Each row has a name. After each piece below comes the name of the row it's from, unless a question asks for something else. Each question is about the rows just above it.

rigut: [ 16  17 -10  17  17 -10  17]
Vunam: [-10 -11  19 -11 -11  18 -10]
moma: [-29 -33  36 -31  54 -46  52]
Nem: [-20 -20  27 -18 -22  28 -20]
zeda: [14 15 -8 14 15 -7 15]
Luti: [ 9 10 -2  9  9 -2  9]
Guv: [-30 -31  39 -29 -33  38 -31]
rera: [-12 -31  39 -29 -33  38 -31]
fon: [-41 -43  52 -41 -44  49 -42]
zir: [-11 -11  19 -10 -12  18 -11]
mip: [-39 -40  47 -38 -42  48 -40]
dof: [-11 -11  19 -10 -12  18  -7]
Which row holds [-11 -11  19 -10 -12  18  -7]? -> dof
Which row holds [-12 -31  39 -29 -33  38 -31]? -> rera

zar: [  0   6  -3 -10   0   5  -1  -9  -5  15  -2  -5   2   2   0  -7   6   9
   0   4   2   0  -1   1  -6  -5  -4   4   0  -6   7  -3  -2   1  -2   0
  -5   3   1  -2  -1  -1  -8   3  -1   3  -1   2   3   5  -1  -5   2   7
  -7  -2  -2  -4   3   0   4   1   5  -6]
Tivad: [  0  31  -4 -61 -12  23  -4 -40 -44  54 -15   7  -2   2   4   6   1  32
  -7  35  22  -6  13  -5   4 -25 -36  13 -43   2  12   6 -27   3   4  13
 -31  11   6 -35  -9   6 -53  23 -18  11   2  23  -7  19 -20 -15  25  28
  -7 -42 -13 -25  -1  30  46 -12  27 -56]
Fuv: [  0   5  -3 -11   0   6  -1  -9  -5  15  -2  -5   3   1   0  -8   6   9
  -1   3   2   0  -1   0  -6  -5  -3   4  -1  -5   7  -3  -2   1  -2   1
  -6   4   0  -2  -1  -2  -9   3  -1   3   0   2   4   4  -2  -6   3   7
  -6  -3  -2  -4   3   0   5   0   5  -6]
bem: [ -5   8  -2  13  -5   0   8  -2   6  -7   4   7  -2   2   6   1   4   2
  -1  -8   5  -3  -4   7  -8   4   0   3   1  -3   7   5   4  -8   0   1
   2   2  -5 -10   3  -2  -9   6  -4   8   1  -6   2   1   1  -4  -9  -2
  -5   3  -1  -5  -5  -3  -3  -5   3  -2]
[  0   6  -3 -10   0   5  -1  -9  -5  15  -2  -5   2   2   0  -7   6   9
   0   4   2   0  -1   1  -6  -5  -4   4   0  -6   7  -3  -2   1  -2   0
  -5   3   1  -2  -1  -1  -8   3  -1   3  -1   2   3   5  -1  -5   2   7
  -7  -2  -2  -4   3   0   4   1   5  -6] is in which row? -> zar
[ 4  1  6  2 -2  7] is which row, read backwards? -> bem

mozu: [-39 -63 -39  48  43  38 -55  38 -51]
gud: [-46  51  48 -43 -52 -44  38 -46 -56]
zug: [ 36 -51 -28  33  30  32 -25  35  29]
senu: [ 35 -39 -63  38  38  43 -55  48  35]
Which row holds this, read backwards? [-46  38 -44 -52] -> gud
Which row holds [ 48 -55  43  38  38 -63 -39] read backwards? -> senu
Which row holds [-51  38] read backwards? -> mozu
Which row holds [-55  38  43  48] read backwards? -> mozu
[-44 -52] is which row, read backwards? -> gud
Where do [-39 -63 -39  48  43  38 -55  38 -51] appear? -> mozu
[ 43  48 -39 -63] is which row, read backwards? -> mozu

Liku: [ 41 -18   7   0 -38  38   0  -6   3   7   2   1   5  63   2  -9  15  29
  18   9  -1   1  51   0   0   0 -28   1   0   1   0   1  -7]
mize: [-38   0  -1  -6   3   0   1 -21   1  -1  15  16 -32  -6   0 -12   8   1
   1   1  10  12  12  33  45  53 -18  48  36  23  12   6  -1]
zaz: [ 41 -18   1   0 -38   0   0  -6   3   7   2   5  -9  63  15   1   2  29
  18   9  -1   1  51   0   0   0 -28   1   0   1   0   1  -7]
Which row holds this, read backwards? [ 9 18 29 15] -> Liku
[  3  -6   0   0 -38] is which row, read backwards? -> zaz
Which row holds this, read backwards? [ -1   1 -21   1   0   3  -6  -1   0 -38] -> mize
Which row holds [ 2  7  3 -6  0  0] read backwards? -> zaz
Which row holds this, read backwards? [63  5  1  2  7  3 -6] -> Liku
Which row holds this, read backwards? [15 -9  2 63  5  1] -> Liku

basuf: [ -3 -23   2  -7  -6   2 -12   2 -23  -7  -6   2 -12   7  10  -8  -4   3
  -3]
nupit: [-13  -8 -52   5   0   4  -1 -23   2  -7  -6   2  -8   7  10  -8  -4   3
  -3]
tera: [-13  -8 -52   5   0   4  -1 -23   2  -7  -6   2 -12   7  10  -8  -4   3
  -2]
Kize: [-13  -9 -53   4   0   2  17 -30   2  -7  -6   2  -7   7   4  -9  -4   3
  -3]
asked: [-13  -8 -52   5   0   4  -1 -23   2  -7  -6   2 -12   7  10  -8  -4   3
  -2] -> tera
[-12   2  -6  -7   2 -23  -1] is which row, read backwards? -> tera
Which row holds [ -3 -23   2  -7  -6   2 -12   2 -23  -7  -6   2 -12   7  10  -8  -4   3
  -3]? -> basuf

zefa: [16 13  4 22 16 19 29]
zag: [36 11 16  8 33  7  8]
rar: [32 25 18  5 14  4 21]
seko: [26 14  8 27 16 13 15]
Vur: [14 11 11  8 19 13 16]
kigib: [14 11 11  8 19 22 16]
nikuz: [13  0  6  9  6 23 16]
Tagon: [15 16 16  4 22 16  4]
Where do [14 11 11  8 19 22 16] appear? -> kigib
Which row holds this, read backwards? [13 19  8 11 11] -> Vur
[16 22  4 16 16] is which row, read backwards? -> Tagon
Which row holds [14 11 11  8 19 13 16]? -> Vur
Which row holds this, read backwards? [16 27] -> seko
Which row holds this, read backwards? [21  4 14  5 18 25] -> rar

gal: [  7  18  14  -1   2 -22   9]
boti: [-16   3 -29   5  -6  28  -6]
Nirar: [-22  10 -43   0   3  42  -4]
sab: [ -1  27  -2   0 -11   3  -3]
kava: [ 27  10  58  -8   2 -30   3]
Viv: [ 11  -1  25  -2   0 -11   3]
Gofol: [ 11  -1  25  -2  -1 -12   0]
Sigir: [ 10  20  -1  -4   1 -20   3]
Which row holds this, read backwards? [  3 -11   0  -2  25  -1] -> Viv

suse: [  2  10   0  -2 -15  11 -18]
gumap: [-12   3   1   7 -17 -18  14]
savag: [-7  0  7 -4 -2  2  8]
fup: [-27  -3   8  -1   8 -14 -18]
deru: [-9  3 -5 -5 24  5 43]
Pifu: [-17  -3   4  -6  12  16  50]
riba: [-17   0   3   3  -4   1 -17]
menob: [-1  7 -9  4 -9  9  6]
bos: [ -7 -13  -3  -9  -7  33 -11]
Pefuz: [ 19   0   2  -2  -1  10 -16]
Sikul: [ 19  -1   6   2   3   0 -30]
tob: [-27  -1   8   8  -3  -3  -5]
Which row holds [ -3   8   8  -1 -27] read backwards? -> tob
Which row holds [ 14 -18 -17   7] read backwards? -> gumap
Which row holds [-5  3] read backwards? -> deru
[-9  7] is which row, read backwards? -> menob
[ 6 -1] is which row, read backwards? -> Sikul

Sogun: [34 18 44 -3 19  0 29 -3 -1 42 19 56 18 52 15 -1 -2]
gid: [38 21 49 -3 21  0 32 -3 -1 47 23 62 20 58 18 -1 -1]
Kav: [37 18 46 -3 20  0 30 -3  7 -1 -3  0 -3  0 -3 31 30]
vem: [35 20 46 -3 19  0 31 -3 -1 44 21 58 19 55 16 -1 -1]
Sir: [35 19 44 -3 20  0 28 -3 -1 42 20 58 18 53 16 -1 -2]
bamo: [-1 -3  0 16 -3 58 -2 14  7  0 -3  0 -3  0 -3 33 32]
Lib: [-1 -3  0 16 -3 58 -2 14  8 -3  0  0 -3  0 -3 33 32]
Raruf: [-1 -3  0 18 -3 61 -2 14  8  0 -3  0 -3  0 -3 34 33]
zak: [37 18 46 -3 20  0 30 -3 -1 44 20 59 19 54 16 -1 -1]
rokav: [53 16  0 -2 -3 57 -2 14  8 -1 -3  0 -3  0 -3 32 30]
Neson: [-1 -3  0 17 -3 62 -1 15  8  0 -3  0 -3  0 -3 34 34]
neku: [35 18 46 -3 18  0 31 -2 -1 44 21 56 19 55 16 -1 -1]
asked: [-1 -3  0 16 -3 58 -2 14  7  0 -3  0 -3  0 -3 33 32] -> bamo
[-2 31  0 18 -3] is which row, read backwards? -> neku
[-2 -1 16 53] is which row, read backwards? -> Sir
Which row holds this, read backwards? [55 19 56 21 44 -1 -2 31] -> neku
Which row holds [58 20 62 23 47] read backwards? -> gid

diril: [ 16  -8 -50  -3 -28  -2   1 -27 -23  25  37  -5  -2 -21 -17  -7   8  20
   1  -2  28 -16  28  -2   8   6  10  -4   9   8 -36   8  30   9   7  -4
  15  29  27   7 -11 -14   6 -22  31  18   7  34  18]
Deve: [-24 -37 -13 -13   5 -13  -2  -6   6  18  52  34   9  14   1 -35  -6   8
 -18  -8  12  -8   3  -7 -13   6  30  -4   1 -22  13  19   2  -4   9   7
  13  20  22  29  -4  -3 -29  23  44   3 -14  -1   1]
Vokel: [-29 -24  47   3 -19 -12  18  17 -21   3   9  42  -1  -2 -21   7 -14 -26
   7  -5   8  21 -12  25  19  10   5  -4 -19 -13   7  25 -12   4  -4   1
  30 -11 -29   6   6  25 -12  31  33  33 -19 -16  -4]
Zafe: [ 14  -4 -55  -5 -30  17  -6 -21 -13  19  34   6 -10 -34 -11 -17   7  17
  10  10  19 -12  25  -5  -4   5  21   8  28  10 -22   5  28  14  10  -1
  10  17  16   3 -22 -32   5 -41  23  12   9  34  14]
Which row holds this, read backwards? [  8  21   5  -4  -5  25 -12  19  10] -> Zafe
Which row holds [-4  7  9] read backwards? -> diril
[ 18 -12] is which row, read backwards? -> Vokel
Which row holds [-16 -19  33  33  31 -12] read backwards? -> Vokel
[10 -1 10 14 28  5] is which row, read backwards? -> Zafe
[-11 -34 -10   6  34  19] is which row, read backwards? -> Zafe
[ 17   7 -17 -11 -34 -10   6  34] is which row, read backwards? -> Zafe

gidus: [ 11  30 -15  -2  17  -1  -8  -9   1  -1  -5 -16  12   1  -2  -7  24  -6
   1  13]
vez: [ 12   5  -7  -9   8  -6 -14  -1   1   3  -1 -14  -1   1   2   3  18  -8
  20  -2]
Vonub: [  8 -11 -10  -1  10  -4   1  -7  -4   4  -9   3  -5  -5   6  14  10 -10
  -7 -11]
gedi: [ 11  30 -15  -2  10  -1  -8  -9   1  -1  -5 -16  12   1  -2  -7  24  -6
   1  13]
guvar: [  8  47  -3  -9  29  -3 -16   4   6  -5  -9 -21  23  14 -13 -14  22 -10
  -2  20]
Lele: [  8  47  -3  -9  29  -3 -16   4   6  -5  -9 -21  23  14 -13 -14  22 -10
  -2  27]
[ 18   3   2   1  -1 -14  -1   3   1  -1] is which row, read backwards? -> vez
asked: [ 11  30 -15  -2  17  -1  -8  -9   1  -1  -5 -16  12   1  -2  -7  24  -6
   1  13] -> gidus
[  8  47  -3  -9  29  -3 -16   4   6  -5  -9 -21  23  14 -13 -14  22 -10
  -2  20] is in which row? -> guvar

ziru: [ 11  38 -17  27 -25  47  44 -30]
kuper: [ -3 -13   5  -9   9 -17 -15 -11]
Moze: [ -9 -25  11  30  15 -29 -28 -22]
Gumu: [ -9 -25  11 -18  15 -29 -28 -22]
Nel: [ -2 -11   3  -7   7 -14 -12  -8]
kagob: [ 11  38 -17  27 -25  47  44  33]
gugi: [-3 -7  3 -5  5 -9 -8 -6]
guk: [-13 -38  -9   5 -17   9 -43 -33]
mol: [ 10  25 -11  18 -15  28  28  22]
firu: [-14 -45  19 -32  44  47 -25 -39]
Which row holds [ 11  38 -17  27 -25  47  44 -30]? -> ziru
Which row holds [-17   9  -9   5] read backwards? -> kuper
[ -8 -12 -14   7  -7] is which row, read backwards? -> Nel
Which row holds this, read backwards? [ -9   5 -13] -> kuper
Which row holds this, read backwards? [  7  -7   3 -11  -2] -> Nel
[-28 -29  15  30] is which row, read backwards? -> Moze

